In the data rows, the value 128 means zero.
Here are some numbered points:
[104 130  98  92  79 121 208  90 182 149 129 115 118 138  99 150 124  99
 103 159 149 107  88 120 133 145 150 140  80 126 116 149] 0
[209  77  98 121 211 181  95 161 104 177  27  77 221 209  31 141 152 182
 128 106 153  65 201 148 106 164 100 150  67 171  86  56] 1
[123 135 114 177 151 148 126 147 102 125 137 109 111 110 126 139 117 136
 148 151 111 144 150 137 131 121 156 129 147 142 145 140] 2
[111 114 125 166 132 153 128 130 160 144 116  95 129 138 110 107 123 142
 114 130 165 149 126 144 107 126 130  98 133 155 131 132] 3
[127 113 109  95 106 113 164 140 135 145 115 114 110 125  96 142 140 106
 169 124 143 110 128 107 124 140 130 136 133 133 112 131] 4
[115 129 139 141 119 132 108 134 120 153 153 138 130 107 137 108 115 137
 134 146  98 166 128 101 160  86 122 133 145 118 149 122] 5
[101 139 107  79 125 137 149 170  94 151 133  55  99  30 126 127 123 145
 166 125 122 107 117  92 159 109 132 161 110 119 147 136] 6
[115 141 109 133 126 132 134 140 128 135 127 110 122 119 124 131 138 130
 150 129 119 123 100 125 125 119 147 128 122 143 119 142] 7
[156 119 154 195 166 133  43 146 151 141  87 142 137 172 125 140  47  95
  37 127 135  61 255 133  84 128 123 121 136 156 158  83] 8
[117 132 154 136  72 136 158 150 110 155  98 128 107 153 172 136 141 116
  84 139 132 123 164 133 129 109 122 146 128 121 118 139] 9
[118 135 149 154 131  67  60 125 143  25 169 129 134 144 124  73 140 126
 137 142 126 117 137 123  92  84 117 163 159 100 131 101] 10
[ 85 138 141 136 114 114 150 138 107 128 147 135 105 162 121 121 123 133
 142 161 109  95 158 140 143 129 135 132 121 182  95 121] 11
[112 129 119 106 114 124 145 118 131 119 136 112 121 131 123 132 141 129
 129 120 119 134  95 126 129 126 144 132 107 135 127 139] 12
[118 168 112  98  88 123  94 160 120 130  76 142 113 181 145 137 130 132
  66 125 121  77 122 122  93 110  84 104  78 156  69 205] 13
[116 129 108 103 100 105 117 136 138 103 124 136 144 147 127 142 138 127
 104 115 132 128 108 117 106 122 112 125 122 130 122 149] 14
[149 146 100 121 120 146 109 171 119 134 112 120  99 147 126 135 148 124
 172  98 100 125 130 115 137 103 109 120 127 150 116 127] 15
[101 134 116 126 154 134 104 118 144 126 121 103 139 121 113 128 114 130
 116 108  93 115 132 114 114 121 145 128 111 167 108 140] 16
[124 175 156  95  95 130 171 157 164  82  97 132 116  89 112 170  94 112
 142 156  74 170  27  81 158  57 144 124  56  47 173 146] 17
[118 142 165 114 102 124 151 142 123 134 107 126 131 146 147 135 140 117
  93 149 142 118 139 133 112 114 125 131 114 132 132 132] 18
[116  88  89 163 135  78 101 150 121 131 146 121 121 105 108 108  96 102
 151 159 153 123 234  84 110 115 121 156 159 108 131 102] 19
[126 137 137 136 115 119 142 125 129 120 151 126 116 104 144 132 127 121
 134 137 132 151 123 123 133 125 148 127 155 103 152 113] 20
[153 135 153  99 116 112 131 157 124 142  66 151 117 170 130 124 144 110
 100 140 165  99 160 135 108 132 118 126 103 138 101 145] 21
[139  97 113  64 111  91 196  96 120 106 136 124 132 102 100 128 109 122
 136 146 147 116 112  88 108 146 117 173 104  92 133 118] 22
[ 98 147 129  70 106 142 138 132 136 128 104 118 132 148 131 145 126 145
 121 102 123 112 108 127 118 128  93 130  87 159  97 151] 23
[ 65 108 104 111 149 126 102  93 207 126 164 125 120 150 147  87 130 134
  70 109 195 115 133 189  81 114  95 115  62 165  57 153] 24
[111 145 132  63 101 110 141 132 120 116  97 147 117 115 174 121 144 106
 144 106 146 136 131 112 109 153 105 143 163 111 113 159] 25
[145  98 145 164 161 147 143  88 120 151 161 150 116 110 121 123 137 127
 105 150 156 144 123 160 125 158 144 119 124 109 127 121] 26
New points follow, each followed by the number of its nearest point above by angle.
[106 132 128 128 136 115 118 119 136 129 131 138 122 139 133 126 121 125
 117 127 122 119 132 134 124 129 129 117 123 145 119 127] 24
[143 116 110 114 102 129 156 109 151 145 130 121 107 132 120 143 140 116
 103 116 117 110  95 118 129 138 142 137 124 127 110 133] 0
[ 93 157 151 143 112 140 149 111 121 136 102 138 109 144 145 143 117 134
  89 122 109 116 113 158 126 118 154 110 109 152 115 166] 13
[ 80 133 109 119 115 109 173  96 160 127 164 134  92 142 107 119  86 123
 116 136 118 110 134 128 123 115 136 125  97 143 113 131] 0
[113 120 125 114 126 126 139 114 140 122 140 126 115 137 119 123 112 128
 117 137 133 117 129 126 127 123 127 130 100 134 130 122] 0
[171 172 192 101  98 163 153 108 116 134 102 134  96  97 162 118 125 123
 166 150 157 172 106 151 132 136  81 143 137  92 122 136] 25
[130 130 132 122 128 134 128 121 134 132 135 119 134 127 121 128 122 130
 128 131 131 129 123 120 133 130 125 128 127 125 136 120] 22
[115 151 123 148 123  94  46 175  91 137 144 144 156 135 170 139 145 135
 122 143 128 107 142 108  99 111 103 136 149 132 107 154] 13
[123 112 119 127 141 129 138 134 127 138  96 121 156 145 107 125 118 127
 109 128 138 116 154 135 122 147 122 136 119 155 115 124] 1
[187  59  87 165 142 136 122 113 138  89 149 112 218  87  10 117  66 173
 116  83 140 163 186  81 156  49  65 106  91  42 194 136] 19
[149  77 124 154 149 102  99 106 136 133 166 105 133 108  81  76 154 167
 150 103 148 134 121 120  97 102 128 142  77 121 119 106] 10
[120 136 130 121 127 112 139 135 100 123 126 129 143 113 130 132 118 128
 119 136 115 116 132 115 123 128 129 133 137 136 133 139] 6
[129 122 121 115 108 126 156 107 143 137 128 117 129 132 119 144 134 118
 107 139 124 111 114 117 126 137 125 127 109 127 111 144] 0
[147 134 107 130 132 116 132 118 111 117 141 140  95 111 150 110 178 101
 170 115 142 117  96 162 109 167 161 117 169 123 118 142] 25
[124 132 133 128 140 117 145 121 120 124 149 132 125 142 107 135 119 133
 123 151 108 119 119 126 144 125 149 127 104 134 142 118] 11
[103 122 125 132 123 104 108 129 151 104 145 138 115 132 141 107 132 121
 134 122 125 128 133 122 113 117 119 155 143 116 127 120] 10
[139  95  94 122 142 113 123 140 109 149 146 147 147 135 104 117 152 128
 144 124 170 150 127 126 137 122 111 160 154  84 119 116] 19
[149 141 141 135 158  98 102 134  79 133 117 118 134  79  80 119 111 147
 152 131 113 120 123 101 124 126 125 161 108 133 107 132] 6
[120 155 119 149 150 116 111 158  90 110 120 128 130 115 146 113 107 150
 123 129 107 128 141 130 117 108 116 126 140 163 138 139] 2
[140 134 142 127 130 140 132 145 118 134 114 128 138 144 132 135 124 125
 112 128 134 131 150 133 130 122 118 126 136 130 140 110] 8
[131 153 189 134 120 148 135 121 131 165 115 157  90  99 177 106 129 108
 152 129 116 155 131 131 132 147 107 154 154  96 131 137] 25
[142 131 215  97 108  78 121 108 130  63 139 133 170 170 114 145  96 119
  60 130 154  98 152 156 103  98 128 144  96 150 135  87] 18
[144 121 127 142 131 133 144 119 133 126 134 137 123 135 119 138 124 112
 121 115 124 128 142 146 129 127 143 128 139 123 138 116] 26
[122 148 140 120 119 150 123 132 125 134 103 129 155 124 177 126 112 130
  98 124 127 166 104 136 110 136 124 127 146 134 143 173] 25
[ 65 158 129  83 129 105 137 102 153  96 168 155 133 152 136 115 115 115
 124 161 130 127 124 133 124 133 102 140 127 147 124 156] 24
[130 133 144 119 125 132 135 125 129 128 128 136 121 122 137 122 127 124
 133 131 134 134 122 126 130 129 124 131 134 121 129 127] 25
[136 110 124  97 119 110 130 128 127 134 123 150 137 148 121 132 128 124
 133 125 145 113 142 116 117 142  90 148 132 126  99 127] 21
[128 113 136 135 152 138 131 140 114 145  91 112 152 142 109 127 121 132
 110 122 142 109 159 140 110 150 133 139 117 152 103 114] 1
[134 114 134 134 118 137 137 127 142 140 123 130 121 140 129 124 135 115
 124 131 146 125 136 135 125 139 127 130 120 118 122 118] 21
[141 120 103 140 126 127 126 126 117 124 129 113 117 111 149 142 149 118
 132 126 129 127 122 127 126 148 152 129 156 137 134 134] 2
[144 127 163 139 138 127 164 120 134 114 106 145 139 149 123 148  96 119
  90 134 143 125 147 155 125 147 144 105 139 143 151 110] 8
[145  95 124 125 165 142 113 133 108 135  99 111 172 149  89 126 136 147
  94 118 132 107 155 126 117 161 129 155 110 158 101 102] 1
[130 111 105 116 127 107  80 123 130 110 177 124 131 129 145 129 108 134
 117 118 163 144  99 135 130 111 102 127 132  97 111 107] 10
[ 97 138 137 119 127 111  92 127 135 123 139 124 104 128 152 117 126 126
 127 124 122 112 131 125 110 120 127 124 113 152 109 136] 24
[119 134 128 109 130 132 130 133 127 132 125 110 135 113 121 123 128 136
 134 121 129 131 121 118 126 120 126 133 110 134 129 134] 6
[133 141 142 127 125 109 123 134 113 123 129 127 111 116 149 123 125 122
 127 140 132 135 137 118 131 122 134 132 130 126 138 125] 20
[116  93  96 125 142 137  53 104  88 157 144 207 117 121 100 100 161 144
 142 141 133  99 151  72 135 124  52 128 144  75  52 142] 19
[147 151 152 110 141 143 163 123 137 160  77 147 122 131 109 143 146 108
 124 133 127 130 119 116 128 175 107 110 164 155 107 130] 21
[ 47 129 168  94 131  49 120  58 136 104 163 171  77 163 146 136 113  49
 159 185  90  72 165 137 103 199 132 118 154 193  86 146] 11
